(in the rows, 128 means zero)
Turns, then the turns between two rows, first turn first; the first pair answered:
S (before -> after):
[147 108 132 121 147 122 125  95 139 153 129 134 111]  ->  [142 107 138 121 139 123 126  98 131 159 125 128 111]
[130 113 122 123 138 135 138 134 162 130 129 128 113]  ->  [120  95 134 127 122 138 123 138 143 133 130 113 116]
[104 175 111 148 128 107 161 150 121 114 114 128 137]  ->  [105 164 120 146 135 109 154 156 159 114 116 133 119]
A (before -> after):
[119 115 132 132 131 129 130 104  85 144 115 128 124]  ->  [116  85 146 141 129 130 119 109 109 144 113 134 119]
[120 124 135 130 169 109 132  98 190 148 119 150 110]  ->  [171 118 134 107  98 165 131 141 173 125 124 141 100]
[115 181  92 122 158 106 138  98 112 138 114 137 154]  ->  [107  94 136 137 163 120 108 117 192 142 123 135 116]
[ 88 115 133 149 186 112 111 108 135 139 127 129 135]  ->  [124  83 146 131 109 163 101 147 151 121 133 123 108]
B (before -> after):
[137 135 122 122 144 126 138 127  96 135 129 136 120]  ->  [132 139 120 120 142 119 133 127 101 135 128 141 125]
[142 114 124 106  89 140 144 169 129 150 142 134 132]  ->  [150 109 126 104  98 138 149 168 143 156 141 132 131]
[139 131 126 117 163 119 146 103 177 141 127 153 119]  ->  [127 104 136 127 160 122 123  90 151 155 120 149 114]
D (before -> after):
[122 114 135 132 143 117 136 116 158 147 126 141 113]  ->  [120 117 132 136 136 116 140 130 167 133 127 137 114]
[118  91 139 130 152 125 121 106 160 154 111 143 108]  ->  [118  88 144 131 137 128 120 133 179 137 121 137 109]
[120 120 120 139 135 112 120 136 126 134 130 123 130]  ->  [124 112 116 137 133 114 111 135 125 136 125 128 134]
[152 144 109 121 102 154 133 140 123 136 125 119 117]  ->  [145 155 111 117  98 150 133 140 120 125 127 120 124]

(2 to 3 turns a pair)
[139  96 137 122 119 147 121 140 170 138 125 136 109]  ->  [106 152 118 135 160 102 145 130 149 123 133 140 145]
D, A, A
[157 100 131 123  73 174  99 108  83 154 121 146 108]  ->  [123 117 116 147 171 111 118  62 147 170 116 169 114]
S, A, S
[112 145 154 110 121 126 109  79  26 142 101 105 156]  ->  [149 202 105  86 173 102 168  84 147 140 109 142 134]
B, S, B
[128 120 172 145 142 116 137  99 136 164 107 150 140]  ->  [151 170 143 132 110 130 158 123 106 131 117 142 155]
A, D, A
[160 145 121  87 101 163 159 161 110 145 135 148 114]  ->  [106  68 172 114 131 138 110 140 126 161 135 139 104]
A, A, S
